In the rows, zero is written as 128.
The rows of A fall into 4 groups, and each row is roughly a mix of its group's hidden directions.
A:
[[ 72 127  93 133 103 156 120 141 104  85]
 [145 130 124 124 142 134 136 212 114 104]
 [100 125 109 112 139 116 140 205 112 108]
 [ 89 119 102 138 103 105 119 169 101  79]
 [179 129 159 131 177  89 122 148 141 144]
 [144 172 103 126  72 123  90 104 141 111]
 [158 179 110 158 102 130  85 146 104 113]
 [155 132 152 138 122 124 132  57 158 159]
 [132 130  80 143  74 153 112 161 112 154]
 [192 137 116 157 115 150  87 148 118 150]
 [111 128 126 104 151 169 119 174  84  93]
 [165 127 158 100 163 100 147 182 125 141]
 [108  84 132  92 167 111 173 119 124 158]
 [ 86 121 120 134  87 126 122 120  95  68]
 [134 110 145 118 161  90 179 119 161 165]
 [117 159 136 125 128 156 126  67 176 149]
 [134 164 175 104 167 134 143 123 178 120]
 [163 181 143 127 138 100 151 162 165 114]
 [111 132 137 135 153 165 142 120 115  54]
 [112 128 138 124 154 125 157  65 162 165]
 [164 149 111 137  84  91  97 164 101 126]
 [121 157  94 132  80 169 103  96 103 118]
 [154  87 105 123 130  99 175  98 113 165]
 [149 162 121 151 114 151  61 128 113 102]
 [166 131 137 129 166 137 145  95 151 187]
 [169 185 111 125 121  90 151 150 152 117]
 [125 140 108 140  86 158  82 123 115  77]
 [119 117 165 156 108 100 139 183 140  89]
 [ 62 116 112 117 113 138 131 150 113  78]
 [135 167  85 109 153 141 129 182  98 127]
 [165 143 179 127 172 149 117 129 169 133]
 [168 150 116 144 113 110 102 178  81 125]
 [170 158 164 136 106 122 122 176 111  94]
 [104 136 157 120 168 158 143  80 170 132]
 [150 134 129 134 146  95 164  74 132 175]
 [160 119 155 151 124 132 121  86 138 192]
 [ 81 100 164 102 173 147 149 105 138 131]
 [ 78 121 122 118 114  97 156  76 156 147]
 [184 149 126 125 150 174 104 131 145 165]
 [142 130 150 119 159 138 152  69 174 149]
 [113 103  89 104  97 112 146 165  83 152]
 [ 99 121 141 133 184  87 144 147 145  88]
 [145 130 158 148 133 130 128  76 178 169]
 [157 194 100 144 110 125  99 117 102 116]
 [100  89 175 101 173 113 157 127 125 120]
 [154 131 168 149 156 146 120 100 174 168]
 [134 160  87 158  78 144 107 131 135  89]
 [164 160  80 137  82 138 106 106 104 122]
 [ 90  74 162 104 152 149 134 111 140  99]
 [ 88 101 178  99 147 135 136 153 113  90]
 [161 174  86 156  89 122 103 144 115 127]
 [108 124 141 100 148 165 150  72 133  86]
 [137 128 134  97 204 152 121 158 127 127]
 [ 63 125  80 115 104 147 117 117 113 148]
 [128 123 174 121 176 113 146  89 170 120]
 [ 70 131 168 115 145 147 121 121 147  81]
 [146 111 145 104 172 112 129 181 121  85]
 [124  73 151 121 127  89 145 177 138 150]
 [104  93 143 107 169 129 175 107 138  89]
 [122 131 171 139 114  88 121 158 165  80]
 [110 109  99 133 170 135 133  99 156 186]
 [164 115 155 163 145  87 142 170 154 148]
 [106 146  99 121 121 177 120 106  92  79]
 [139 127 172 112 187 156 139 102 155 144]
 [137 123 126 115 143 108 118 204  94 104]
 [121 140  96 129  72 127 125 143  67 118]
 [ 63 123 159 118 144 149 128 128 140  80]
 [162 128 138 136 162 123  98 185  98  99]
 [112 155 187 110 122 172 128 102 115 157]
 [105 102 169 120 151 121 139 138 119  60]
 [167 155 132 161 119 115  74 166 111 113]
 [131 126 125 115 108 145 110 181  73  90]
 [105 126 136 137 126 119 141  50 162 140]
 [158 157 163 143 130 108 144 195 123 136]
 [ 85 110 134  86 116 104 186 110 121 134]
 [131 166  93 139  92 162  85 151 113 104]
 [100 112 171 103 173 128 136 126  93  89]
 [106 137 134 116 176 116 149 193 144 112]
 [150 173 122 143 122 174  84 149 161 124]
 [125 131  96 113 102 142 133 119 146 205]
 [163 152 126 160  89  73 129 138 148 103]
 [123 104 112 128  97  74 138 154  75 119]
 [123 136 108 168 118  84 161  99 160 166]
 [ 99 115  89 117  67 160 125 141 108 148]
 [114  90 105 132 119 116 123 189  86 151]
 [145 105 168 129 188  93 153 136 147 118]
 [152 169 165  78 166 149 133 111 134 132]
 [147  94 184 126 171 150 111 106 152 135]
 [170 155 137 141 195 103 135 106 136 126]
 [153 130 173 159 167 107 144 156 154  94]
 [167 137 140 155 156 141 135  91 180 158]
 [ 59 106  99 113 119 172 120 121 126 131]
 [113 119 105 115  93 132 112 159  78  79]
 [133 118 169 123 193 148 122 132 170 135]
 [132 144  78 131 111 176 105  89 137 159]
 [113 141  84 125  63 142 119 146  93 122]
 [197 135 161 139 167 126 116 124 145 151]
 [157 128 185 112 167 131 122 156 143  90]
 [181 131 156 110 155 138 122 182 101 121]
 [120 113  87 106 130 128 128 159  57 130]
 [153 166 111 155 117 167  98 102 157 163]
 [120 131 124 111 169 133 131  98 156 196]
 [ 76 138 145  96 126 121 160  79 150 147]
 [180 110 122 135 126  87 136 167  91 154]
 [183 173 114 147 113 131  96 161 106 126]
 [ 98 144 114  69 146 150 131 134 102  82]
 [169 130 156 122 151  96 159 124 170 167]
 [129 112 153 102 173 165 148  84 157 146]
 [133 132 129 139 105 145 115  49 143 157]
 [115 166  96 161  87 108 111 111 164 155]
 [151 128 133 125 117 148  78 146  65 103]
 [169 141 138 111 168 136 126  85 151 174]
 [188 118 102 148 119  94 127 127 105 171]
 [126 142 176 144 163 153 136  94 175 108]
 [ 84  82  98  96 102 150 156 129 109 133]
 [141 132 122 140  90 102  99 190 108  98]
 [158 127 170 146 163 112 114 127 115  68]
 [107 139 133 134  84 156 119  84 173  97]
 [105 120 114 124 113 110 121 185  88  82]
 [ 73 144 124 131 145 158 140  73 156 136]
 [182  91 149 107 145 113 129 169  98 139]
 [131 158 121 107 122 190  91 101 159 123]
 [111 139  92 144 128 116 162  68 124 166]
 [101 131 109  97 145 179  98 114  96 164]
 [128 155 151 102 175 133 139 177 147  92]
 [106 104 107 117  95 139 106 164  78  93]
 [156 114 167 143 168  77 139 152 148 109]
 [141 153 186 152 144 115 125 111 179 108]
 [ 79 117 162 116 161 139 154 105 125  82]
 [ 62 111 132 113  92 124 143 133  98  96]
 [126 120 156 121 171 137 151  84 172 163]
 [ 92 108 100  92 159 158 117 147  84 110]
 [172 122 135 149 141  79 106 180 125 142]
 [106 134 118 141 106 161 137  59 158 144]
 [130 130 118  93  72 170 137 155  92 139]]
One row of each group comes first, with its name. Which group is each row after those in?
[122 149 133 104 157 184 131  71 129 116]
<40>
[160 171 151 168 135 148  89 119 162 115]
<13>
[171 178  77 129 121 124 127 112 130 163]
<48>
[127 123 155 105 168 105 136 178 102  87]
<11>

[ 89 117 140  92 129 103 163 121  91  82]
<13>
[131  99 107 114 125  93 164 102  71 149]
<40>
[143 124  78 132  62  95 122 119 129 134]
<40>
[136 115 160 123 187 101 143 116 132  78]
<13>
[115 189 102 109 154 135 150 174 128 141]
<48>
[179 130 165 137 128 112 125  72 148 153]
<11>
[171 147  85 154 102  98 131 132  95 161]
<40>
[155 118 136 136 129  79 146 151 160 184]
<13>
[ 88  99 172 107 129 127 171 117 161 149]
<13>
[204 139 143 153 138 154 102 136 132 142]
<11>
